(in the rows, 128 means zero)
Turns in one plane each, and the order they were made in; the first pair answered
gimub:
[160 121 101 173 125 114 105  92 135 105]  ->  [140 154 141 129 164  84 147 166 108 118]
[115 127 148 100 142  98 142 139 145 145]  ->  [135 106 121 108 109 125 120 106 162 137]
[135 117 147 104 137 111 143 174 155 129]  ->  [146  94 119 139 109 129 112 121 173 118]
[ 93 109 137 111 132 112 130 120 163 154]  ->  [ 95 103 128 114 123 115 128 113 168 151]
konot:
[115 127 167 117 158 104 145 122 151 140]  ->  [155 123 115 108 104 101 149 114 145 102]
[121 126 151 116 166 135 124 126 138 164]  ->  [163 120  99 106 111 127 124 102 144 124]
[144 114 135  88 151 125 152  97 126 126]  ->  [151 120 125  90 146 126 155 112 107 116]
mis:
[114 123 133 143 138  86 122 122 145 126]  ->  [113 140 135 130 140 109 124 161 110 123]
[ 90 114 155 183 151  67 140 107 117  92]  ->  [ 88 138 155 172 157  91 144 159  75  91]
[127 104 128 122  84 129 136  84 145 122]  ->  [104 120 167  96 126 119 157 129 137 148]
Sapo:
[134 171 109 134 141 111 144 196  52  70]  ->  [129 151 132  81 143  54 181 190 109  91]
[147 119 111 127 106 147 141 134 103 118]  ->  [149 116 111 123 105 125 151 130 111 116]
[111 106 115 130 136 179 103 117 132 148]  ->  [117 123  92 165 123 145 100 119 102 108]
[147 135 126 116 102 163 110 128 121 114]  ->  [150 143 117 124  93 131 119 125 116  98]
Rof:
[162  97 115  71 111 167 147 134 150 133]  ->  [172 127  93  90  98 141 154 151 115  98]
[136 100 143 103 120 185  97 141 138 143]  ->  [147 113 140  71 110 120 138 170 136 127]
[152 141  90 120  77  59 172 141  87  63]  ->  [123 108  96 191 102 201  85  81  86 105]
[111 139 133 173 137 116 105 129 120 116]  ->  [104 120 153 145 149 126 110 121 158 144]
Now pairs of rows:
(2 to 4 turns a pair)
[140 163 148 126 144  60 143 180 109 110]  ->  [116 108 184 124 171 143 107 135 167 181]	Rof Rof
[103 167 127 154 163  88 137 140 128 133]  ->  [101 141 123 156 159 167 104 119 145 161]	mis Rof
[123 133 150  55 131  87 171 167 141 126]  ->  [151 113  96  98  86 203 108 127 122 109]	Sapo mis
[130 133 143 100 181 209 109 182 103 180]  ->  [149  78 120  95 138 190  99  86 189 177]	mis Rof Sapo mis
[148  95 160 143 119 186  83 134 151 163]  ->  [145 135 155 164 130 177  90 177  92 137]	konot mis mis Sapo
[162 121  89 137  75 189 109 122 125 108]  ->  [158 131  94 131  85 197 112 144 108 110]	mis mis mis
[110 112 173  96 161 164 114 135 113 146]  ->  [148 103 135  64 113 168 123 129 123 122]	mis Rof mis
[107 176 100 196 138  69 130 138  62 102]  ->  [121  82 106 145 111 176  94  52 178 169]	gimub gimub Rof
[135  93 134 101 120 135 136 100 188 155]  ->  [137 106 106 165 107 160 101  82 149 124]	mis Rof Rof mis
[107 186 149  89 142 154 142 180  50 177]  ->  [115 200 129 132 135 129 134 168  30 146]	Rof Sapo
[132 152  96 182 126 115 114 108  59  97]  ->  [121 123 116 154 127  51 135  65 137 115]	Sapo Rof Sapo
[116  96 131 145 128 184  95  87 112 142]  ->  [ 94 110 160 155 159  92 124  84 131 142]	Sapo mis
[133 100 120 131 141  93 118  95 190 119]  ->  [113 109 155 108 181 152 117 138 163 157]	gimub Sapo
[115 138 156  95 151 133 164 206 107 161]  ->  [123 159 127 135 140 103 165 204  75 118]	Rof Sapo
[ 98 168 128 160 164 139 122 141  92 107]  ->  [111 145 115 143 148 195 107 130 104 119]	Rof mis
[122  95 128 131 138  65 152  88 169 104]  ->  [144 134  91 121 120 159 141 166  75  78]	Rof Rof gimub mis
